A hidden rule labels the rows of this table. It goes by one to three of the table's principal directions, not those with the most spread.
[ 46  -7  68 -38  11  -4  -7 123 -90 -47  36  16 -72   2 -15  -9  43  37
  25 -15  30 117 -14 -15  79 -15  26 -79] D
[  1  35  19 -31  -6 -34  21   0 -35  26  15 -23 -73 -14  10  73 -13  -4
  -2  10  63  31 -21  47   4 -25 -18 -16] C
[ -20   24   27   26   -7  -14  -54  -24  -65    8  -18  -46    0  -19
   38  107   11  -16 -109    2   91  -15   33    8   -3  -15   34  -29] B
[  3 -12   7 -19  10  15   3  24   9  -8  16  24  19  -2 -21 -57   1   9
  24 -11 -36   2 -11 -25  21   7   7   1] D
[ 16 -14 -16   9  11  29   0  14  32  11  17  35  16   1 -22 -44   3  33
  21  -7 -40   2   1 -17 -25  -8  19  14] D
[ 45  24  -6 -33  36  63  12 -27  30  33 -36 -38  34  54  28  -1  -1 -39
   6   8   7 -11 -12  -1 -40  30 -48  42] D
[ -7   9   8  18  -4   0 -34  -4 -28  21  13  -4  -4 -26   0  61   2  16
 -68  -1  43  -2  16   6 -29 -26  43 -16] D
[-20 -31 -39  46 -11  20  20 -16  62 -16   0  22  17   3 -35 -80 -10  19
  62 -10 -74 -37  -3 -28 -19  28   6  41] D
[ 27  51  -9 -73  32  20  13 -64  26  79 -23 -35  45  23  45  56 -27 -61
 -46  26  35 -33 -19  45 -53  -8 -62  40] A
[ -4 -26  13  14 -10 -16 -15  44 -25 -37  17  28  -2 -13 -16 -29  19  24
   3 -10 -20  26  11 -20  37  -7  31 -34] A
[  1  23  41 -14  -6 -21  -4  22 -70 -14  -3 -42 -60  -1  21  64  11 -14
 -20   0  72  38  -6  17  39   0  -3 -37] A
[ -20  -69  -19   80  -24   -7   -8   52   12  -68   27   66   13  -13
  -41 -114   33   64   51  -22 -101    8   26  -50   39    8   63  -16] B
[ 35 -21  -3   9  21  29 -29  45  -1  18  38  63  38  -7 -10 -40  30  57
 -26  -9 -41  25  20 -19 -15 -41  57 -15] A
[ 13  56  -3 -53  37  48  -3 -82  34  66 -51 -63  50  30  41  58 -33 -69
 -43  11  57 -60 -10  12 -56  20 -60  56] C
[ 52  -6 -10 -42  34  42  25  22  38  14   1  26  39  41   5 -74  12  -2
  48   3 -58  20 -16  -7  -5   7 -33  23] B
[ 12   1   5   4  10  16  27  16   4  -5   5  -1 -29  17   0 -45  11  16
  62 -11 -19  14 -13  -8  24  13  -9  14] B
[-16  49  43 -35  -7 -33   3 -14 -68  17  -5 -66 -64 -13  29 104 -13 -37
 -40   7 104  12 -19  39  25  -3 -20 -23] D
[  6 -60  -2  43 -15   0 -17  72  -5 -67  21  56   6  -6 -41 -76  31  50
  30 -14 -65  42  19 -44  29   3  48 -37] A
[ -8   4 -25  35  14  48 -29 -54  34  36 -17 -11  69   4  11   3  -4  -6
 -54  -4  -8 -67  22 -21 -58   8  24  43] A
[ 34  19  45 -61  23  -5 -19  44 -55   1   4  -2   0   5  23  31  18 -12
 -36   2  44  50  -1   6  39 -22  -7 -44] A
[ -26  -31  -51   41   16   49  -36  -56   94   17  -15   51  127  -11
  -21  -85  -15   14  -22  -17  -86 -100   36  -60  -51    5   33   57] C
[ 27  12 -11 -29  13   4   1  -4  15  45  18  22  14  -3   5  23  -6   8
 -25  14   1  10  -4  27 -42 -35  -3   5] A
[ -3 -13 -13   5   7   1 -16  -7  29   2  -2  35  45  -9  -4 -28  -2  13
  -7  -4 -29 -19  19 -16  -5 -16  10   5] C
[-10 -37 -33  41 -11  12   0   8  48  -8  21  50  19 -15 -43 -60  -3  42
  28  -8 -67 -13   8 -24 -30  -5  34  15] D
[-22 -40 -70  87 -36   8  16 -43  73 -16 -15   7   8   7 -31 -22 -12  13
  32  12 -62 -38  13  -1 -76  28   6  42] A
[-15 -29 -16  36 -10   1  -6   2  26 -32 -10  20  18  -1 -18 -44   3  15
  26  -9 -39 -14  15 -28   6  13  12   5] C
[-25  35  22   7 -16 -32  -5 -23 -53  19   3 -48 -57 -22  21  95  -8 -13
 -45   5  82  -2  -3  34   3 -12   7 -15] A
[ -22  -44  -34   56   10   57  -36  -22   64  -22  -19   34  109    4
  -25 -103    5   15   -2  -24  -86  -73   33  -77  -19   32   40   39] D
[-51 -30  23  87 -31 -10 -27  23 -46 -81 -12 -23 -36 -17 -17 -22  23  24
  15 -32  10  -8  26 -55  63  38  54 -26] C
[-32   5   6   5 -12 -23 -20 -25 -14  -3  -7 -13  12 -23   5  33 -12 -17
 -43   1  25 -29  10   1   6  -3   9  -8] A
[ -25    0  -21   50  -10   -7  -56  -37    2   40   14   22   36  -46
   -1   68   -4   31 -105    2   26  -40   42    5  -65  -50   68   -4] C
[ -6  -3 -28  17   3  26 -14 -39  37  26  -8   2  50  -1  -3   1 -11  -7
 -33   5 -18 -44  10  -5 -54   3   9  30] A
[ 12  50  -6 -44  29  40  17 -80  30  49 -57 -75  37  45  50  40 -26 -80
 -15  14  41 -56 -17  18 -36  39 -75  60] B
[ 56  11  24 -72  27   2  20  55 -16  11  19  23 -17  20   8 -14  13   5
  29   7  -1  68 -23  19  23 -24 -29 -24] C
[-11 -10   7  19  -4   8  13  14   2 -33  -7  -8 -27   7 -16 -42   3   9
  56 -16 -12   3  -6 -27  32  29  -2   5] C
[ -6  56 -10 -51  11   1  25 -86  19  69 -27 -63  13  13  42  71 -39 -71
 -34  24  51 -53 -26  51 -42  10 -65  48] A
[-33  31   1   4   1  -2 -10 -66  -1  28 -27 -47  17  -7  28  51 -21 -38
 -45   1  46 -59   6   8 -12  10 -12  26] B
[-11 -33 -12  47  -7   9 -30  25   0  -2  39  53  27 -31 -30 -38  17  55
 -27 -14 -44  -7  22 -27 -12 -25  75 -11] A
[  9 -31   3  28   0  -1 -18  52 -13 -19  34  55   5 -16 -19 -49  30  57
   5 -14 -42  29  18 -23  21 -26  54 -27] B
[ 42  16   0 -34  25  32  26   7  12  22  -6 -11  -5  36  14 -16   5 -10
  34   5  -6  21 -19  10 -11   9 -35  19] B
[ 50  58   4 -67  20  -2  22 -30 -10  66 -19 -46 -32  29  49 114 -14 -43
 -34  35  81  31 -20  74 -52 -26 -66   7] C
[ 22 -18  30 -23   8 -13   1  75 -31 -32  31  45 -20  -5 -15 -53  25  37
  38 -13 -24  60  -4 -17  63 -19  17 -42] C
[   2  -52  -27   40   11   35   -9   27   58  -31   10   71   58    1
  -39 -127   14   52   55  -25 -104  -16   20  -63    6    6   36   18] C
[ -39  -53  -27   36  -28  -16   39   19   49  -58   19   45   -1  -10
  -55 -127   -8   25  107  -16 -109  -18  -15  -35   41   36    5   17] A
[ 10  -2  43 -11   4 -19 -40  57 -71 -18  21  17  -9 -21   7  29  29  23
 -52  -9  38  47  18  -9  45 -33  44 -62] A
[-54 -32  -1 120 -43 -14 -14   5 -29 -69 -10 -24 -58 -15 -18  -8  21  37
  25 -25   5 -13  29 -37  31  33  57 -10] B
[ 20  -1   7 -23   8   2  11  22  -1 -10  -2   5  -7  15   1 -15   6  -3
  25   2  -6  27  -8   0  15   3 -19  -8] C
[ 17  11   1 -39  -3  -3  14  -2  -3   5 -10 -27 -11  15   1  41 -13 -37
  -9  21  23  19 -21  27 -23  12 -37  -4] D
[ 34 -12  53 -31  -3 -45 -10 107 -82 -49  32  34 -67 -11  -4  14  38  38
  11  -4  29 113   2   6  78 -39  19 -89] C
[-44  -2   3  43 -20 -14  -8 -10 -13  -6  17  -4 -29 -34 -21   8  -9  24
  -4 -16  13 -24   5 -12   7  -2  40  -1] D
[-17   1   8  10  14  26 -32 -22   4  -5 -23 -12  54   0   8 -16   0 -14
 -30 -17   4 -46  18 -40  11  18  13  12] C
[-20 -49 -63  56 -16   2 -23 -24  81   3  12  73  72 -27 -42 -46 -13  40
 -14   3 -85 -46  32 -20 -69 -23  41  22] C
[-10 -45 -42  40  -6  18  -8  -5  66 -19   0  51  60  -3 -34 -80  -2  25
  24  -6 -86 -32  18 -37 -27   9  21  23] C
[  5 -17  -5  -1 -10 -19  25  26   8 -25  10  21 -27   4 -15 -34   3  14
  54   2 -31  29 -10   4  21   1 -12  -9] B
[ 10 -27 -27  21  14  27  -9   4  47   7  11  54  59   2 -12 -75  10  34
  13  -9 -72 -20  18 -29 -17 -11  25  21] B
[ -24  -47  -43   49  -16    5   28    0   66  -26   17   50   19   -4
  -43 -116   -4   36   83  -13 -107  -30   -2  -31    1   20   14   34] B
[-33  -7 -13  27 -17 -21 -15 -24   8   0   3   8  12 -26  -8  16 -11   6
 -28   0   0 -30  14   0 -12 -10  21   0] B
[  3  15  11   2   6  11  23   4 -12   7   6 -20 -39  10   5 -11   4   6
  36  -8  10   6 -17   2  17  12  -5  12] A
[  1 -27 -36  10   9  28  11 -10  73  -1  -1  42  51   7 -28 -86 -10  15
  48  -7 -79 -31   1 -29 -23  11  -4  37] C
[ 42  12   6 -64  31  25  13  12  14  25   0   9  32  26  12 -26   1 -20
  10   7 -16  17 -18   6  -2  -2 -35   9] A
[ 44  -2  15 -30   7 -10  -2  52 -29  -1  17  22 -24   7   5  22  21  17
  -7  11  12  69  -1  20   5 -30   0 -38] B
[ -7  -1  14  -6  14  21  -8   2   1 -13 -10  -4  25   6  -1 -42   2  -6
  13 -17 -10 -19   1 -34  31  20   1   8] D
[ 23  60  48 -66   8 -40  -9   9 -80  43   8 -41 -68 -14  41 127  -4 -22
 -71  20 126  55 -12  65   4 -49 -19 -47] C
[-18   1   9  34 -23 -17 -11  -6 -33 -34 -26 -44 -39   2   9  56   4 -16
 -16   3  49   7  12   3   7  20   0 -18] C
[ 20 -31 -35  -6  11  21  19  15  70   5  19  66  40   7 -33 -94  -4  32
  57  -2 -92   0  -5 -17 -23  -8  -2  25] C
[  6  50  29 -22   4 -10  21 -18 -51  27 -12 -69 -68  14  42  80  -1 -30
  -8   8  84  15 -20  41  14   5 -32   0] B
[ -5  19  -7  16   4  11 -18 -35  -3  39  -1 -15  11  -9  16  47  -4   0
 -51   3  31 -28  12  12 -38 -15  17  14] B
[-14  61  18 -26   2 -10  -8 -63 -38  56 -21 -76 -22  -6  45 127 -23 -52
 -79  16 106 -31  -8  47 -29  -6 -23  10] A
[ 25  10   0  -3  18  52  31 -14  16 -12 -44 -57  -3  62  22 -33   8 -40
  57  -1  -5  -5 -18 -14   4  64 -53  40] A
[ 35 -21 -21 -26  17  18  27  25  50   3  13  50  28  22 -16 -82   4  16
  60   3 -75  19 -12  -6  -5  -4 -21  16] B
[ 31  -5  -9 -38  23  26  36  13  37   6   2  20  22  33   0 -79   2  -6
  66   1 -59   8 -24  -5  11  16 -39  26] A
[   6  -61  -23   31   -9  -10   -4   64   31  -32   51  105   22  -24
  -52 -105   20   78   44  -13 -105   31   15  -30   12  -33   55  -22] B
[-22  -4  16  37  -7 -20  -6  13 -29 -19  11   7 -28 -16   7 -18  18  31
  14 -19   3   0  15 -14  50 -10  31 -14] B
[ -5  54  13 -32  22   4 -18 -66  -7  50 -38 -52  22   3  50  85 -20 -48
 -64   7  80 -43   7  20 -19  -8 -32  20] C
[-13 -13 -27  43 -10  16  10 -22  37  -9 -12  -4  -3   6 -17 -21  -8  10
  31  -4 -24 -24   4 -13 -28  21   3  28] C
[  4  -2   4 -15   3  -6 -22  10  -6   7  11  21  21 -16  -6  18  -1   6
 -39   3   6   7   9   1 -10 -23  16 -19] D
[-60  13   5  56 -16   8 -13 -49 -15   1 -10 -49 -11 -22  -1  18 -13  -8
 -22 -20  31 -69   6 -22   5  31  32  25] A
Which label does each new row get?
[ 56   6  25 -43  30  17  -4  48 -29   2   1  10   9  30  28 -10  32   1
  -2   3   5  55   1   2  26 -15 -13 -24] -> B
[-15 -44 -62  55 -12  24   4 -28  90  -3   1  48  56  -2 -40 -77 -13  27
  34  -2 -95 -49  14 -27 -59  11  18  45] -> D
[ -1 -24  -8  26 -21 -10 -17  18 -10 -25   3   8  -4  -7 -16  19   8   9
 -23   8  -2  19  12  -1 -17  -1  22 -24] -> A
[-32 -15 -15  40 -16   7   1 -16  22 -15  -1  -2  -2 -13 -29 -23 -13   9
  18 -11 -19 -32   1 -23 -11  22  18  18] -> D
[ 42  58   3 -81  39  36  20 -52  13  75 -29 -55  30  42  52  56 -19 -70
 -33  25  47 -18 -28  43 -45   7 -73  41] -> A
[ -2   0 -19  -9   1   8  20 -19  32  21   8   7  15   3  -7 -24 -14  -6
  17   5 -31 -21 -15   8 -20   5 -13  26] -> A
[  6 -22 -40  15  15  46  15 -20  73  18   5  34  65  17 -17 -97  -3  12
  39  -6 -90 -44  -3 -27 -32  17   1  53] -> A
[-17  -9 -13   5  -4   1 -10 -18  21   0  -3  10  36 -10 -10 -14 -11  -8
 -15   0 -20 -31   5 -11 -11   5   6  10] -> A
[  4  -2 -22  16  16  44  11 -31  55   3 -30  -9  27  28  -2 -46  -8  -6
  44  -9 -29 -36   1 -27 -21  32 -22  48] -> C
[ 32   9 -26 -36  28  54  24 -33  54  36 -19 -13  62  44  14 -41  -9 -40
  14  13 -42 -31 -21   2 -43  30 -46  53] -> A
[-53  -6  -9  78 -31 -17   2 -34  -9 -27 -14 -33 -35 -12   1   8   0   7
  12 -12  10 -39  14 -10  14  26  22  13] -> B
[ -1   8 -19 -38  16  11   5 -38  56  29 -12  15  54   0  -3 -20 -30 -22
   3   4 -22 -40  -7  -1 -26  -2 -32  32] -> C
[ 24  46  24 -40  13   1  36 -13 -32  19 -23 -66 -54  38  46  50   1 -44
  20  13  60  24 -28  39  18  19 -60   9] -> B
[  67   83   53 -127   39  -18   31   12  -67   75    7  -48  -64   25
   67  114   -1  -44  -29   28  111   73  -42   85   14  -43  -72  -24] -> B
[ -7  -4  27  -7 -18 -48  -8  50 -52 -18  37  23 -57 -36 -17  34   7  31
 -10  -1  29  52  -1  16  34 -37  30 -55] -> D
[-15  51   9 -15   0   1  -3 -69 -23  38 -38 -85 -10   9  43 106 -22 -64
 -61  16  89 -39  -8  34 -29  18 -36  20] -> A
[-17  10  23 -19 -18 -34  21   9 -31 -31  -9 -35 -56  -1  -1  24 -10 -27
  29   2  34  20 -20  13  43  22 -30 -19] -> D
[ 38 -27  25 -20   9  -4  11  82 -21 -56   6  34 -22  23  -8 -66  33  25
  67 -10 -33  74  -2 -22  67   2  -9 -40] -> C
[-13 -31  -6  61 -44 -37   0  32 -30 -54   6  -2 -66  -9 -21  29  16  25
  11   7   6  44  12  10   3   4  26 -38] -> A
[ 16   4  18 -56  12 -19   1  29 -10   4  16  28   8  -9  -1  -7  -2  -1
  -1   4  -2  29  -9   9  27 -26 -13 -24] -> C
[-22 -35  30   8 -24 -46   0  69 -37 -77  21  32 -44 -24 -34 -48  14  29
  49 -18 -20  47   1 -27  86   3  22 -54] -> C
[-43 -11   1  49 -30 -26  -8  -4 -21 -21  12  -6 -31 -30 -17  15  -2  17
  -9  -8  10 -15   7  -5  11   3  37 -11] -> A
[-12   2   4   2 -17 -12  30   6  -6 -16   3 -22 -55   0 -17   3 -11  -6
  45   1   8  13 -24  10  12  22 -17   1] -> D
[ 36  18   4 -53  34  25  -3 -12  16  22 -27  -6  53  33  34  -6   2 -35
 -12   8   2  -3   0   2  -2   1 -43  13] -> B
[ -8 -17 -63  50   2  52   1 -75  97   9 -49 -10  71  31  -4 -35 -19 -20
  15   5 -52 -76  17 -24 -79  41 -21  72] -> C
[ 24 -10  -8  -8   3   4  25  28  12   0  19  23 -20  10 -12 -33   8  20
  44   3 -31  32 -14   9  -1  -6  -7   1] -> A
[-53 -15  -3  43 -23 -12 -24 -24   2 -30 -13 -10  12 -28 -21   1 -15  -3
 -18 -13   4 -46  17 -30   8  19  27   0] -> D
[ 32  41  29 -75  17 -20  -6   8 -37  39   4 -14 -21  -3  27  90  -8 -23
 -51  19  74  41 -11  46  -7 -41 -28 -30] -> C
[-33 -48 -54 125 -23  35 -14 -37  55 -35 -25   5  36  10 -19 -61  13  30
  22 -14 -68 -61  39 -49 -41  41  43  44] -> B
[-10 -14 -17  26  -6  11  13  -5  29  -8   2   9  -4   0 -22 -36  -6  14
  37  -6 -31 -13  -3 -14 -11  14   5  20] -> D
[ 13  53   9 -14  11  14  11 -42 -26  57 -12 -64 -35  16  42  88  -7 -30
 -38  13  75  -8 -14  44 -35  -1 -23  22] -> A
[  6  22   9 -27   9  11  -6 -20  -5  13 -23 -34   8  11  14  42 -12 -34
 -26   7  41  -8  -5   6 -15  11 -25   5] -> D
[-25 -20  -6   0 -15 -22  12   7  20 -31   4  20  -2 -14 -29 -42 -14   2
  40  -6 -34  -7  -7 -13  25  11  -7  -3] -> D
[-34 -31 -45  51  -7  23 -30 -47  58  12   0  33  94 -19 -19 -47 -11   9
 -41  -5 -66 -80  27 -32 -49   4  42  36] -> A
[ 29  38  26 -45  20  -5  -9  -8 -40  28 -18 -34   0  18  53  69   9 -34
 -50  14  63  19   2  32   7 -17 -29 -15] -> B
[-70  -4  -2  41 -15   5  -7 -56  18 -36 -41 -45  26  -8  -7 -30 -24 -36
  14 -22  -2 -85   6 -46  30  60  -5  34] -> D
[  9  13  29 -57  -7 -52  11  37 -48   2  29  11 -38 -18   7  36   1  -7
 -12  13  28  51 -19  40  39 -33 -13 -46] -> A
[-12 -13  11  44 -13 -23 -50  24 -46  -8  24  26  -3 -37   0  42  23  43
 -71  -7  25  14  38  -6   3 -43  71 -44] -> B
